rotation steps, each row followed by its count of steps:
The counts run from 0 to 214.
[160 107  81 137 109 101 107  82 121 135 170 188 127 111 120 182  79 138
 120 127 157 126 159 130 164 128 173  99 158 121 123 176 116 163 131 128
  89 133 121  77 149 103 161 150 154  93  86 103 124 146 161 115 141 120
 101 108 105 121 133 143 164 125 134 116 132 119 144 150]  162
[159 116  95 136  98 105 114  92  99 130 114 175 150 130 128 166  67 121
 123 140 154 146 150 120 153 135 181 111 132 122 119 159 107 184 119 151
  78 151 110  86 155 133 158 150 148 117  77  94 136 123 148 106 165 117
  97 113  90 107 126 159 125 129 133  99 114 129 153 161]  189
[164 113 101 133 101 118  98  95 105 114 126 173 136 101 126 166  68 116
 122 128 135 128 151 136 157 120 188  89 158 124 106 144  93 167 119 137
  73 147 111  69 153 122 152 172 118 130  80  85 161 128 154  91 135 129
 111 133  98 129 129 133 128 139 129  88 103 139 145 150]  78
[150 118  89 130  89 106  95  74 102 121 134 169 141  96 131 161  73 129
 127 119 156 123 139 128 159 116 163  92 124 124  93 157  97 167 142 154
  81 143 115  76 122 128 165 161 134 110  82  87 154 122 145 101 149  98
 103 139  96 113 134 141 150 132 142 109 122 124 150 161]  178
[164 116 102 144 120 126 120  84  92 110 147 168 138 108 133 170  72 128
  92 135 151 136 162 127 178 132 174  93 175 117 102 146 117 169 116 145
  89 152 119  93 148 135 175 148 122 106 106  95 123 136 170 120 167 104
 105 120 109 120 116 136 149 112 133 107 127 124 146 152]  99
[154 132 104 143 109 106 104 112  99 133 153 165 140 110 132 178  61 121
 114 141 144 138 142 118 173 162 164  99 164 112 117 176 125 167 118 118
 112 143 138  87 160 116 161 158 148  91  88 107 126 159 175 119 160 113
 107 149 120 102 123 123 171 144 133 118 139 133 167 144]  132
[150 121  94 128  86 115  95  99 119 122 153 171 151  96 115 173  74 114
 137 125 142 115 145 135 154 132 178  77 147 123 103 169  97 160 127 117
  97 128 140  72 157 105 147 182 151 123  79  88 151 155 152  96 134 128
 103 143 114 107 137 141 148 152 133 111 132 132 152 148]  148
[154 127  97 141  89  87 114 100  98 143 131 176 150 127 120 167  77 121
 141 139 143 145 156 129 152 147 183 115 136 124 109 177 106 177 131 130
  96 140 130  79 163 107 151 165 155 109  62 104 134 142 155  97 157 124
  99 116  94 116 138 153 146 133 139 129 113 119 160 157]  51
[163 121  95 128  97 114  93 110 103 132 154 179 152  96 122 176  75 119
 142 123 144 134 159 130 162 140 177  97 145 115 129 164 106 151 118 120
  95 126 131  67 179  91 143 168 132 128  73 104 140 164 161 100 132 126
 102 123 109 118 148 139 152 144 137  99 130 133 150 142]  150
[154 112  96 134 109 112  94 102 110 105 170 180 143 111 139 174  71 135
 130 125 172 127 154 116 154 132 160  90 142 124 144 183 110 175 124 139
  99 142 120  80 171 122 158 149 153 104  92 106 129 158 152 126 144 121
 101 114 118 103 132 161 163 139 143  94 144 138 156 152]  20
[163 106  99 144 104 117 107  90 112 109 157 185 136 108 132 175  76 124
 128 123 181 128 157 110 159 131 159  94 146 129 141 167 114 166 119 130
  93 149 119  80 165 127 166 136 165 112 103  91 130 142 158 120 144 111
  88 128 117  92 110 156 150 140 142  85 141 121 156 151]  23
[153 124 111 152 102 109 102 108 103 120 141 165 137 102 131 179  69 119
 124 134 160 141 147 117 167 151 162 100 161 119 127 178 122 172 124 109
 112 152 128  85 163 121 167 153 159  93  89 108 136 155 166 113 154 109
 114 165 123  93 109 121 169 152 135 104 140 144 165 147]  131
[167 139 108 132  94 113 112 109 106 132 151 162 134  92 114 180  62 110
 117 135 133 132 141 119 181 163 177  95 160 113 105 153 123 149 117 120
 103 144 139  83 151 108 159 170 151 111  89  93 130 156 166 105 161 103
 108 151 116  98 121 115 153 150 137 111 131 125 156 153]  137
[156 125 109 144 118 122 105  90  76 104 155 160 138 102 141 170  67 130
  97 125 149 137 162 129 177 132 165  89 166 114 106 159 111 169 133 149
  91 149 118  94 146 131 179 157 111 100 107 105 135 146 167 119 163  92
 115 130 115 128 123 130 173 115 137 109 136 138 144 158]  102
[136 132 106 137  92 129 109 103  91 111 121 159 161 122 135 160  69 113
 120 140 154 144 160 128 152 129 164  84 142 108 104 179  98 187 138 132
 101 141 136  94 170 135 159 168 144 116  86  91 135 152 157 108 168 120
 104 137 109  87 124 163 147 141 132 110 132 142 156 153]  118
[168 102  90 145 107 101 103  76 110 124 150 183 128  89 122 175  86 134
 123 111 169 132 154 120 177 123 170 110 148 127 122 149 122 151 118 133
  83 147 108  70 140 107 171 141 141 106  93 101 137 128 169 107 139  89
  94 131  99 117 122 121 156 121 134 102 131 117 145 155]  168
[150 122 101 141 100  85 119  96 110 148 129 176 136 128 116 171  72 122
 133 146 146 141 150 126 156 144 179 118 148 125 108 176 110 179 135 126
  96 143 126  81 158 110 158 158 162  96  62 108 131 133 153 101 160 127
 111 128  94 115 131 144 150 138 132 123 109 122 161 161]  55
[152 118 103 144 100  94  99  91 112 132 135 167 112  97 119 175  67 125
 120 137 143 124 136 130 167 136 171 104 164 131 102 159 116 165 125 121
  93 155 109  79 128 111 168 166 140  93  74  99 156 125 152 101 145 113
 121 152 109 130 124 108 153 144 131 105 107 138 155 157]  67
[147 135 101 143  85  88  91  98  80 132 131 173 160 108 131 166  80 125
 154 127 150 145 151 124 153 139 158 112 123 124 113 174  95 171 138 129
  99 137 124  79 165 102 154 163 133 114  70 111 152 145 152  99 143 106
 100 136 106 120 146 150 162 141 156 123 123 130 156 162]  46
[166 110  86 141 107  98  99  74  96 134 147 179 139  86 129 169  88 134
 122 114 160 136 150 125 184 128 169 115 140 122 115 145 116 155 119 143
  79 143 106  69 135 113 165 145 126 104  99 101 145 129 169 105 142  85
  92 129  97 119 127 122 157 117 135 101 131 121 148 159]  172
[151 123 114 150 110 122 102  86  87  94 148 164 127  97 136 173  70 127
 100 122 163 131 161 121 176 116 156  87 165 124 108 156 107 174 135 139
  89 157 109  89 143 136 183 158 126 100 104  94 141 133 160 118 152  89
 115 148 113 119 110 127 165 129 139  99 127 142 144 162]  101
[146 121 102 151  84  89 102  98  96 134 119 177 153 113 127 163  87 117
 149 127 162 146 150 123 146 127 164 114 126 130 120 176  97 177 133 118
  94 141 124  75 167 117 157 160 151 120  68 104 152 132 153  90 142 114
  99 147 101 107 127 155 146 150 143 110 115 132 161 159]  49
[163 117  88 118 106 136  89  92 108 119 148 163 169 102 138 163  69 120
 119 128 151 115 146 130 155 135 180  66 147 105 115 157  99 162 116 144
  94 127 136  78 162 126 140 167 126 125  97  80 145 158 160 111 147 122
  93 134 118  91 128 149 140 143 126  90 139 139 153 144]  10
[175 119  99 135  99 108 120  91 109 115 161 183 130 106 123 179  76 123
 124 129 162 131 151 115 173 143 167 104 151 126 129 156 121 157 120 140
  96 151 123  83 160 124 172 141 165 111 106  91 116 144 159 122 153 101
  94 120 109 101 112 152 153 141 144  97 135 105 148 161]  26
[166 122 104 144  97 112 108 108 108 126 139 165 134  92 122 178  68 112
 120 130 153 134 141 116 175 147 168 102 164 116 114 151 123 160 106 104
 105 152 131  77 159 119 163 157 162 111  94  93 134 152 172 103 153 104
 103 168 122  89 105 116 156 155 134 101 130 128 160 152]  134
[160 118 110 148 102 119 118 102 106 126 139 167 131 103 125 180  68 106
 115 139 159 137 146 116 173 146 168 100 163 119 117 164 123 175 115 106
 111 155 130  88 167 131 165 152 172 107  92  90 127 145 168 107 167 111
 104 161 115  81 105 130 150 154 127 101 136 131 160 155]  130
[155 116  94 133 119 127  80  90 110 124 149 158 152  89 140 168  65 124
 105 127 149 120 143 130 169 134 166  72 163  99 112 155 117 164 119 133
 102 137 128  82 141 120 155 164 118 103  93  88 151 155 167 111 149 108
 107 155 121  97 120 114 161 140 123  96 142 152 152 138]  2
[150 130 100 142  78  98  99  94  93 124 124 171 152 101 125 168  83 119
 149 120 158 137 145 123 153 125 160 106 120 128 105 171  92 173 138 125
  91 142 123  79 158 113 161 164 146 123  77  99 156 135 150  91 141 104
  98 151 102 108 131 154 152 146 151 115 120 124 158 163]  45
[149 100 102 144 119 121 106  92 103 112 139 191 142 117 133 167  77 128
 113 131 162 133 169 138 153 108 181  94 164 126 133 163  98 184 118 128
  80 144 105  81 174 134 153 150 117 114  86 100 144 141 164 104 138 134
 105 115 106 125 123 143 138 125 128  87 118 145 145 149]  87
[145 130 115 145  93 112 108 119  92 111 130 164 140 118 130 178  66 108
 122 136 164 151 162 114 152 139 157 103 144 114 128 176 112 187 137 121
 108 151 127  87 174 130 159 162 172 107  85 102 123 155 148 113 162 113
 121 144 109  94 122 153 157 146 136 101 135 150 159 157]  123
[163 119  95 128 109 112 111  94 111 122 170 183 146 122 132 177  67 132
 123 136 158 128 160 118 162 146 175  91 153 116 135 176 115 168 124 144
  96 140 134  87 170 116 157 144 157 104  97  99 119 158 157 128 158 117
  99 103 110 102 131 163 150 132 139 102 141 121 153 151]  21
[165 130 120 150 103 100 106 106  86 117 138 166 125 111 140 176  50 127
 114 142 136 138 140 119 168 153 166 106 168 131 113 154 114 169 110 142
  96 165 107  88 145 127 171 155 124 100  84 103 152 137 154 108 152  98
 121 146 117 132 119 124 158 142 149  99 113 138 164 161]  205
[155 106 102 145 111 127 122  80 110  96 148 175 126 114 131 168  73 125
  98 132 164 126 161 130 165 110 171  90 177 126 104 165 105 178 127 134
  91 156 118  96 148 144 175 151 139 103 106  88 132 130 161 118 162 112
 104 129 111 113 106 140 146 124 125 100 131 129 145 153]  96
[154 130 107 143 114 111 110 119  84 123 137 170 151 119 132 176  68 117
 121 143 157 159 162 115 159 154 164 109 150 108 135 176 119 182 118 123
 104 144 126  88 186 121 158 151 151 106  82 109 122 159 169 119 165 113
 113 134 109  93 124 144 159 140 138 103 135 146 162 150]  124
[154 119  82 134  94 105 100  67 110 125 143 166 135  96 127 166  79 132
 125 119 153 115 137 126 172 121 164  89 139 123  86 156 104 161 143 149
  87 137 118  76 114 121 168 162 138 100  92  86 150 125 150 107 148  94
 102 137 100 118 134 135 158 129 140 117 127 119 147 158]  174
[159 113 104 148 107 133 116  80  99 100 139 166 127 103 130 172  70 121
  99 127 160 130 162 127 174 116 169  88 176 120  97 146 109 171 123 137
  84 155 113  94 142 141 179 149 134 107 110  86 133 129 164 114 165  98
 102 142 112 111 105 134 151 127 129 101 131 127 142 158]  100
[161 119  97 143  91  89 119 101 102 143 114 180 139 120 113 171  77 112
 140 140 153 149 155 123 151 139 178 125 136 128 116 164 107 173 127 117
  93 143 123  77 166 117 156 154 162 120  68  99 133 129 154  92 154 119
  97 129  92 109 127 147 136 145 138 114 109 121 157 162]  52
[163 139 116 142  97 118 119  98  94 114 127 166 147 105 131 166  58 118
 123 139 125 124 140 135 170 150 185  90 172 126  90 146  94 167 107 134
  90 155 124  90 157 135 163 168 115 125  88  88 158 136 157  93 151 115
 106 151 116 120 112 135 137 145 143 101 108 124 161 152]  211
